In the data rows, the value 128 means zero.
Here are some points:
[86, 61, 107, 143, 115, 119, 150, 148, 114, 112, 108, 126, 138, 111, 184, 170]
[216, 174, 193, 147, 114, 229, 85, 108, 162, 107, 160, 149, 151, 227, 113, 81]
[120, 107, 148, 92, 119, 138, 128, 101, 132, 164, 119, 163, 144, 124, 113, 146]
[114, 93, 136, 121, 85, 125, 130, 124, 103, 124, 131, 156, 128, 104, 147, 182]
[110, 103, 156, 118, 172, 118, 150, 169, 101, 151, 126, 139, 114, 125, 203, 179]
[198, 197, 107, 74, 126, 196, 81, 140, 161, 166, 139, 137, 179, 207, 130, 134]
[127, 156, 149, 139, 139, 105, 85, 103, 118, 141, 146, 212, 83, 154, 121, 85]
[99, 94, 118, 131, 102, 165, 112, 166, 129, 84, 134, 140, 139, 113, 17, 155]
[170, 179, 89, 125, 98, 104, 104, 137, 136, 117, 87, 104, 163, 145, 135, 147]
[87, 56, 128, 116, 74, 145, 151, 146, 120, 142, 124, 41, 111, 88, 130, 151]
[168, 148, 110, 158, 155, 94, 126, 179, 130, 162, 110, 81, 152, 147, 162, 175]
[127, 250, 127, 81, 161, 15, 95, 77, 128, 157, 92, 66, 92, 118, 153, 96]
[117, 147, 138, 120, 166, 63, 95, 85, 136, 139, 147, 131, 177, 132, 152, 71]
[90, 136, 94, 122, 139, 95, 164, 147, 117, 123, 117, 143, 88, 137, 115, 139]
[137, 209, 126, 96, 172, 53, 85, 93, 120, 172, 101, 136, 110, 125, 132, 58]
[110, 94, 98, 147, 126, 97, 120, 120, 137, 110, 131, 105, 45, 122, 77, 166]
[61, 80, 144, 150, 101, 105, 121, 131, 121, 68, 116, 161, 122, 115, 131, 102]
[190, 116, 114, 116, 154, 98, 103, 176, 143, 163, 105, 96, 127, 127, 152, 86]
[82, 66, 141, 119, 69, 123, 154, 157, 76, 116, 116, 161, 60, 126, 54, 194]
[208, 173, 159, 145, 156, 196, 94, 115, 172, 94, 194, 108, 125, 160, 187, 140]
[126, 203, 97, 154, 135, 71, 114, 82, 159, 180, 120, 116, 60, 147, 114, 72]
[90, 115, 125, 116, 192, 140, 142, 133, 89, 141, 119, 133, 160, 125, 127, 108]
[142, 122, 77, 122, 130, 118, 170, 172, 207, 162, 94, 82, 159, 151, 75, 182]
[188, 138, 87, 0, 124, 107, 101, 153, 103, 132, 122, 131, 137, 152, 130, 141]
[35, 126, 99, 121, 158, 119, 135, 173, 146, 132, 113, 142, 86, 137, 130, 174]
[255, 211, 156, 148, 97, 225, 95, 115, 158, 85, 170, 203, 146, 206, 101, 56]
[146, 138, 100, 126, 140, 151, 125, 188, 80, 140, 119, 145, 139, 121, 130, 139]
[62, 99, 177, 136, 122, 115, 132, 102, 94, 118, 152, 163, 124, 109, 87, 119]
[157, 158, 168, 133, 70, 182, 107, 95, 151, 120, 125, 169, 108, 179, 111, 95]
[142, 116, 96, 164, 152, 156, 150, 145, 129, 98, 113, 125, 145, 99, 138, 153]
[124, 143, 111, 153, 125, 104, 37, 89, 114, 108, 130, 100, 117, 73, 126, 98]
[152, 125, 151, 143, 114, 154, 114, 140, 144, 110, 139, 87, 154, 115, 130, 128]
[63, 66, 131, 120, 127, 120, 181, 127, 129, 130, 100, 130, 88, 86, 150, 136]
[92, 239, 132, 103, 175, 29, 119, 75, 118, 174, 120, 56, 67, 114, 114, 85]
[140, 95, 116, 168, 111, 172, 134, 146, 144, 105, 148, 127, 142, 93, 160, 125]
[114, 59, 118, 124, 128, 160, 148, 165, 111, 121, 115, 111, 133, 169, 115, 156]
[198, 185, 117, 81, 126, 150, 106, 123, 174, 137, 150, 58, 117, 136, 96, 123]
Here are 15 more points, each followed by its number:
[149, 129, 131, 137, 118, 140, 194, 148, 129, 122, 114, 107, 168, 126, 142, 131] 0
[129, 122, 114, 143, 78, 130, 81, 128, 133, 130, 132, 158, 128, 80, 113, 141] 1
[183, 114, 70, 164, 145, 129, 118, 146, 146, 133, 145, 117, 141, 94, 121, 157] 2
[55, 89, 194, 101, 125, 87, 173, 119, 124, 121, 160, 132, 87, 147, 107, 107] 3
[121, 75, 145, 140, 109, 143, 152, 135, 116, 88, 151, 109, 169, 125, 142, 146] 4
[131, 4, 88, 103, 140, 125, 121, 164, 146, 138, 108, 126, 138, 153, 110, 166] 5
[79, 95, 118, 120, 94, 155, 156, 147, 31, 144, 197, 156, 136, 104, 119, 169] 6
[144, 57, 119, 168, 102, 154, 149, 176, 124, 106, 98, 153, 101, 111, 133, 179] 7
[102, 118, 123, 78, 153, 100, 143, 99, 112, 143, 123, 101, 133, 112, 121, 90] 8
[184, 187, 141, 103, 131, 148, 129, 169, 146, 101, 150, 96, 132, 107, 158, 115] 9
[116, 216, 142, 98, 193, 33, 194, 98, 124, 174, 103, 119, 112, 128, 101, 93] 10
[59, 121, 126, 72, 125, 154, 139, 138, 123, 114, 147, 131, 142, 98, 120, 144] 11
[94, 74, 87, 120, 114, 122, 143, 140, 97, 130, 123, 145, 172, 149, 136, 127] 12
[104, 73, 140, 141, 94, 106, 177, 174, 140, 133, 172, 128, 163, 111, 153, 243] 13
[169, 152, 102, 133, 98, 96, 122, 114, 78, 112, 134, 111, 189, 123, 149, 138] 14
Which of these numbered points is nearest to each point below, looking only along the 4 directions in which the first points spread most? Its number follows each.
[155, 138, 125, 111, 122, 106, 119, 139, 185, 123, 94, 99, 116, 113, 152, 160] > 2
[115, 106, 165, 154, 115, 149, 255, 75, 115, 123, 170, 171, 109, 120, 146, 205] > 6
[145, 115, 140, 123, 122, 141, 110, 147, 121, 132, 107, 143, 162, 86, 154, 129] > 0
[116, 100, 144, 114, 57, 165, 128, 165, 128, 157, 156, 85, 121, 31, 146, 148] > 12
[159, 94, 58, 178, 115, 170, 120, 153, 157, 89, 114, 80, 111, 94, 162, 156] > 0
[135, 165, 111, 100, 146, 119, 77, 147, 95, 148, 118, 107, 173, 120, 152, 130] > 14
[37, 56, 105, 121, 78, 172, 164, 134, 102, 108, 140, 166, 124, 150, 105, 188] > 6
[83, 91, 190, 132, 101, 120, 161, 127, 118, 71, 2, 181, 98, 143, 95, 99] > 3
Here are 15 other points, each followed by its number:
[139, 153, 87, 180, 133, 175, 100, 118, 149, 112, 68, 83, 179, 139, 196, 96] 0
[126, 127, 137, 216, 104, 171, 167, 120, 113, 111, 146, 169, 78, 122, 88, 112] 1
[223, 216, 113, 168, 135, 173, 84, 137, 166, 116, 158, 157, 124, 185, 97, 69] 2
[157, 124, 171, 134, 147, 150, 107, 138, 130, 99, 109, 118, 135, 234, 138, 103] 3
[91, 97, 156, 133, 138, 156, 125, 98, 129, 143, 165, 89, 84, 113, 137, 91] 4
[136, 130, 166, 149, 118, 118, 118, 112, 129, 129, 146, 149, 143, 127, 118, 159] 5
[81, 86, 172, 142, 133, 122, 147, 156, 147, 112, 151, 94, 138, 131, 138, 149] 6
[95, 144, 136, 126, 115, 125, 127, 124, 131, 144, 116, 129, 116, 129, 103, 147] 7
[172, 180, 178, 152, 76, 105, 151, 98, 166, 107, 179, 178, 85, 123, 37, 116] 8
[103, 98, 0, 108, 125, 141, 133, 127, 134, 69, 139, 127, 163, 95, 113, 103] 9
[121, 110, 82, 151, 114, 140, 148, 173, 95, 99, 88, 131, 153, 138, 130, 139] 10
[137, 75, 122, 144, 120, 175, 109, 131, 144, 109, 153, 173, 127, 154, 174, 136] 11
[132, 88, 89, 135, 138, 112, 144, 185, 85, 110, 112, 116, 177, 88, 131, 198] 12
[235, 170, 100, 171, 149, 194, 89, 130, 131, 111, 181, 115, 125, 147, 136, 137] 13
[98, 73, 166, 138, 73, 192, 135, 136, 141, 127, 166, 150, 175, 156, 91, 177] 14
Which of these numbered points is nearest to each point below, looking only along the 4 directions in which the first points spread most? Its number follows each.
[68, 53, 184, 128, 127, 131, 118, 98, 108, 134, 154, 157, 131, 140, 51, 117] > 1
[66, 93, 157, 117, 94, 161, 156, 67, 112, 124, 156, 180, 151, 131, 104, 147] > 1
[192, 123, 129, 133, 110, 134, 103, 117, 139, 115, 148, 124, 128, 143, 162, 115] > 3
[147, 78, 119, 149, 137, 131, 131, 139, 104, 100, 103, 120, 202, 89, 129, 208] > 12
[255, 155, 126, 158, 135, 217, 104, 157, 196, 158, 175, 138, 140, 183, 119, 109] > 13
[244, 243, 104, 124, 162, 144, 129, 94, 183, 155, 159, 130, 123, 128, 140, 104] > 2
[76, 110, 119, 148, 145, 99, 169, 147, 151, 109, 135, 99, 116, 85, 141, 123] > 6
[131, 63, 132, 190, 96, 203, 162, 161, 127, 135, 125, 128, 134, 137, 114, 171] > 14
